One turn moves each row of this set onto another row. After a few examples, where does it send each row asked below?
pirol: [+1.19, +0.69, +0.76, -0.12, -0.77, -1.12, -1.27, +1.53, -1.53, +1.07, +1.58, -0.62, -2.27, -0.70, -0.31, +0.59, -0.68, +0.73, +0.46, +0.95, -1.20, +0.97, -0.22, -0.53, -1.86, +0.06, +2.28, -1.36, +0.30, -0.02, +0.50]
Fitil: [+0.50, +0.37, +0.34, +0.19, -0.35, +0.06, -1.14, +0.85, -0.97, +0.98, +0.32, +0.09, +0.84, -1.66, +0.07, +0.67, -0.72, +0.42, -0.08, -3.89, -0.48, -2.05, -2.10, -0.35, +0.64, -0.69, +1.01, -0.91, -1.23, +0.22, -0.66]
Rukel: [+1.34, -0.99, +0.62, +1.03, -1.30, -1.25, -0.31, +1.25, +1.52, +0.49, +1.47, +0.47, -1.27, -0.44, -0.12, -0.43, -1.98, +0.18, -1.28, +2.52, -1.13, +0.11, +0.75, -0.72, -0.43, +0.16, -2.48, +0.06, -0.01, +1.29, +0.03]
Morir: [-0.53, +0.50, -0.67, -0.41, +1.42, +0.55, -1.65, +0.25, -0.81, +0.43, -2.08, -0.92, -0.86, +0.82, +1.49, +1.68, +0.62, +0.58, +0.59, +1.76, +2.37, +0.54, +2.01, +0.14, +1.42, -1.06, +0.68, -0.61, +0.21, -0.88, -0.27]
Noni: [+0.72, -0.69, -0.81, +0.98, +1.34, -0.70, -0.84, +1.95, -1.62, -0.61, -0.15, -1.12, -1.85, -1.76, -0.39, +0.69, -0.71, -0.19, -1.66, -1.10, +1.23, +0.52, +1.09, +0.84, +0.44, -0.36, +0.86, +1.05, -0.70, -0.43, +1.42]
gubul: [+1.01, -0.54, +0.03, +1.64, -0.50, -0.31, -1.75, +0.31, -0.33, +1.47, -0.61, +0.30, -0.56, +0.29, +0.77, +0.31, -1.07, +0.28, -0.06, +1.27, -0.04, -0.31, +0.56, -0.79, +0.89, -0.76, -0.93, -1.11, -0.77, +0.56, -5.13]
Ludar: [+0.27, +0.59, -0.19, -0.25, +0.35, -0.17, -1.26, +1.41, -0.69, +0.42, +0.31, -0.32, -4.14, -0.13, +0.36, +0.78, -0.27, +0.51, -1.00, +1.99, -0.17, +0.72, +2.85, -0.56, +1.33, -0.36, -0.49, +0.32, -0.67, +0.37, -1.32]
Fevof: [+1.28, +0.46, -0.17, +0.49, -0.98, +0.51, +0.10, +1.07, -1.87, -0.24, -2.10, -0.28, +0.12, -0.63, -0.17, +1.35, -0.45, +0.69, -1.30, -1.82, +0.77, +1.61, +0.18, -0.11, +1.77, -0.66, +1.51, -1.54, +1.50, -1.05, +0.82]
kor: [-1.14, +1.14, +0.24, +0.75, +1.81, +1.09, -1.98, +0.35, -2.07, +0.15, -1.28, -0.52, +1.52, -0.85, +0.79, +1.07, -1.40, -0.10, +0.06, -0.11, +0.58, -0.69, -1.57, +0.30, +1.22, -0.66, +1.02, -0.17, -0.32, +0.18, +1.40]
dedu: [-0.24, +0.62, -1.20, -0.02, -0.66, -1.47, +0.29, +0.13, +2.09, +1.63, -1.46, +0.45, -0.99, +0.35, +1.96, +0.52, -1.72, +1.24, +2.13, -1.92, -0.32, +0.12, -0.04, -0.50, -0.35, -1.28, -0.73, -0.11, +0.80, -0.15, -1.44]
vepe: [+0.98, +0.26, +1.46, -1.45, -0.85, -1.38, -2.18, +0.65, +1.49, +1.10, +0.55, +0.45, +0.57, +1.21, -0.10, -0.71, +0.07, +0.73, +0.16, -1.17, -0.34, -1.26, -1.18, -0.52, -1.08, -0.18, -1.56, +1.26, -0.85, +1.83, +0.71]
gek: [-0.31, +0.01, +1.49, +0.94, +1.62, -0.45, -0.45, +0.69, +1.38, +1.92, -2.03, +1.42, +1.26, -0.72, +0.04, +1.57, -0.70, +1.85, -0.43, +1.01, +0.91, -0.71, -0.13, -0.81, +2.26, -0.52, -1.17, +1.40, +0.06, +1.38, +0.22]
remo: [-0.33, -1.67, +0.74, +0.24, -0.92, +0.35, -0.80, +0.91, -2.55, +0.58, -0.02, -0.42, +2.43, -0.37, -0.23, +0.52, -0.83, +0.08, -0.11, +1.65, -0.09, -1.17, +1.85, -0.04, +0.61, +0.14, +0.50, +0.40, -0.47, -0.44, +2.17]
ruz: [+0.38, +1.61, -0.05, +0.32, -0.31, -0.27, -0.74, +0.84, +0.79, +0.86, +0.32, -0.36, +1.45, +0.77, +0.85, +0.64, -0.59, +0.39, -0.94, +3.63, +0.06, +0.21, -0.47, +0.41, +0.74, -0.75, +0.25, -0.36, +0.20, +0.14, -3.29]
nubo: [+0.24, +0.03, -1.11, -0.60, -0.76, -1.12, -1.18, +0.42, -0.30, +0.48, -1.29, +1.41, -0.04, -0.13, +1.57, +2.31, +0.84, +0.05, -1.67, +0.33, -0.59, -0.07, -0.25, -0.46, +1.65, +0.31, +0.88, -3.04, -0.29, -2.67, -0.06]
resi: [+1.11, -0.65, +2.03, -0.82, -2.24, -1.99, -0.06, +0.71, -0.37, +0.52, -0.27, -0.63, +0.60, -0.47, +0.02, -1.97, -0.74, +1.48, -0.10, -1.12, +1.96, +0.60, -1.30, +0.12, +0.84, +0.07, +0.63, -0.38, -0.09, +2.04, -0.02]
ran: [-1.43, -0.49, +1.39, -0.18, -1.28, +0.23, -1.17, +0.84, +1.46, +1.72, +1.28, -0.17, -2.05, +0.96, +0.91, -0.11, -0.98, +0.03, -0.33, -1.75, -1.12, -0.76, -0.17, -1.89, +0.80, +0.36, -0.73, -0.93, +0.23, +0.57, +2.11]
Kovav: [-0.36, -0.79, -0.56, +0.45, -2.00, -0.97, -1.04, +0.58, -0.71, +0.31, -2.34, -1.32, +0.21, +0.54, +1.61, +1.47, +0.87, +0.45, -1.24, -1.82, -0.88, -0.21, +0.45, -0.21, -0.09, +0.28, +0.64, -2.04, +0.86, -1.36, +1.01]
Zaru: [+2.01, -1.48, +0.05, +1.62, -0.79, -0.58, -0.14, +0.80, +0.81, +0.92, +1.58, -0.21, +0.42, -0.64, +0.16, +0.27, -1.33, +0.52, +1.57, -1.24, -0.39, -1.68, -0.72, -0.81, -0.37, -1.20, -2.84, -0.33, +0.00, +0.31, -1.75]
Tezan: [-0.61, -1.04, -0.22, +0.38, -0.01, -0.48, -0.74, +0.30, +2.18, +1.01, +0.29, +0.24, -0.82, -1.36, +1.50, +0.54, -0.81, +0.12, -0.73, +3.23, +0.82, -1.55, +2.49, -0.20, +0.73, -0.12, +0.81, -2.05, -1.07, -0.17, -2.15]
bazo: [+1.65, +0.72, +0.33, -1.60, -1.05, -1.50, -0.45, +0.07, +2.11, +1.57, +1.23, +0.84, -0.38, -0.13, -0.30, -1.26, -0.10, +1.09, +0.02, -0.13, +0.85, +0.12, -2.10, -0.52, +0.22, +1.27, +1.08, +0.59, +0.30, +1.34, -0.71]
rurut: [+0.55, -0.93, -1.73, -0.29, -1.39, +0.70, -1.37, +0.05, +0.45, -1.13, +0.06, -0.95, +0.08, +0.41, +1.41, -0.50, -0.50, -1.38, -0.83, -1.75, +0.89, -1.59, +1.52, +0.26, +1.14, -0.98, -1.66, -1.65, -1.14, -0.77, -1.78]
lagez: [+1.97, +0.90, +0.87, +0.14, +0.73, +0.22, -2.47, +1.30, +0.94, -0.34, +0.84, -0.10, -2.46, -0.89, -0.50, +0.58, +0.55, +0.00, -3.12, +0.48, +1.06, -0.31, -0.49, -0.32, +1.43, -0.13, -0.19, -1.88, -1.02, +1.33, -1.66]
Fotog: [+2.43, -1.38, -0.76, +0.07, +0.52, -0.89, -1.09, +0.47, -1.47, -0.67, -2.32, +0.71, -0.30, -2.46, -0.38, +1.05, -0.10, +1.08, +0.09, -1.59, +1.83, -0.81, +1.77, +0.50, +0.11, -0.86, +0.22, -0.55, -1.07, -0.16, +0.33]
Zezok: [-0.70, +1.25, +0.96, -1.06, -0.08, +1.13, -0.65, +0.23, +0.63, +0.92, +1.05, +0.13, +0.35, +0.08, +1.02, +1.05, -0.96, +0.75, +1.87, +0.22, -1.01, -1.89, -1.06, -1.31, +0.72, -0.75, -1.87, -0.66, +0.59, +0.80, +2.16]
bef: [+0.50, +0.10, +0.22, -0.03, +0.08, +0.88, -1.45, +0.95, +3.82, +1.20, -0.57, +0.03, +0.03, +0.40, -0.53, +0.53, -0.79, +0.47, -1.25, +0.77, +0.34, -1.70, +3.25, -0.44, -1.54, -0.83, +0.57, +0.21, +0.14, +0.75, -0.21]
Memet: [+0.63, -0.50, +1.43, -0.27, +0.02, +0.28, -1.27, +1.52, +1.90, +0.30, -0.90, +1.52, +0.70, -0.71, -0.32, +0.75, -1.35, +0.43, -1.59, +1.86, +1.49, -1.05, +3.54, -0.23, +0.80, -1.81, +0.27, -1.93, -1.38, +0.58, -0.60]

Tezan -> vepe
Zezok -> Noni
Where do these go?
Rukel -> Fitil
Zaru -> kor
resi -> nubo
Kovav -> Memet
ruz -> ran
dedu -> remo
pirol -> rurut

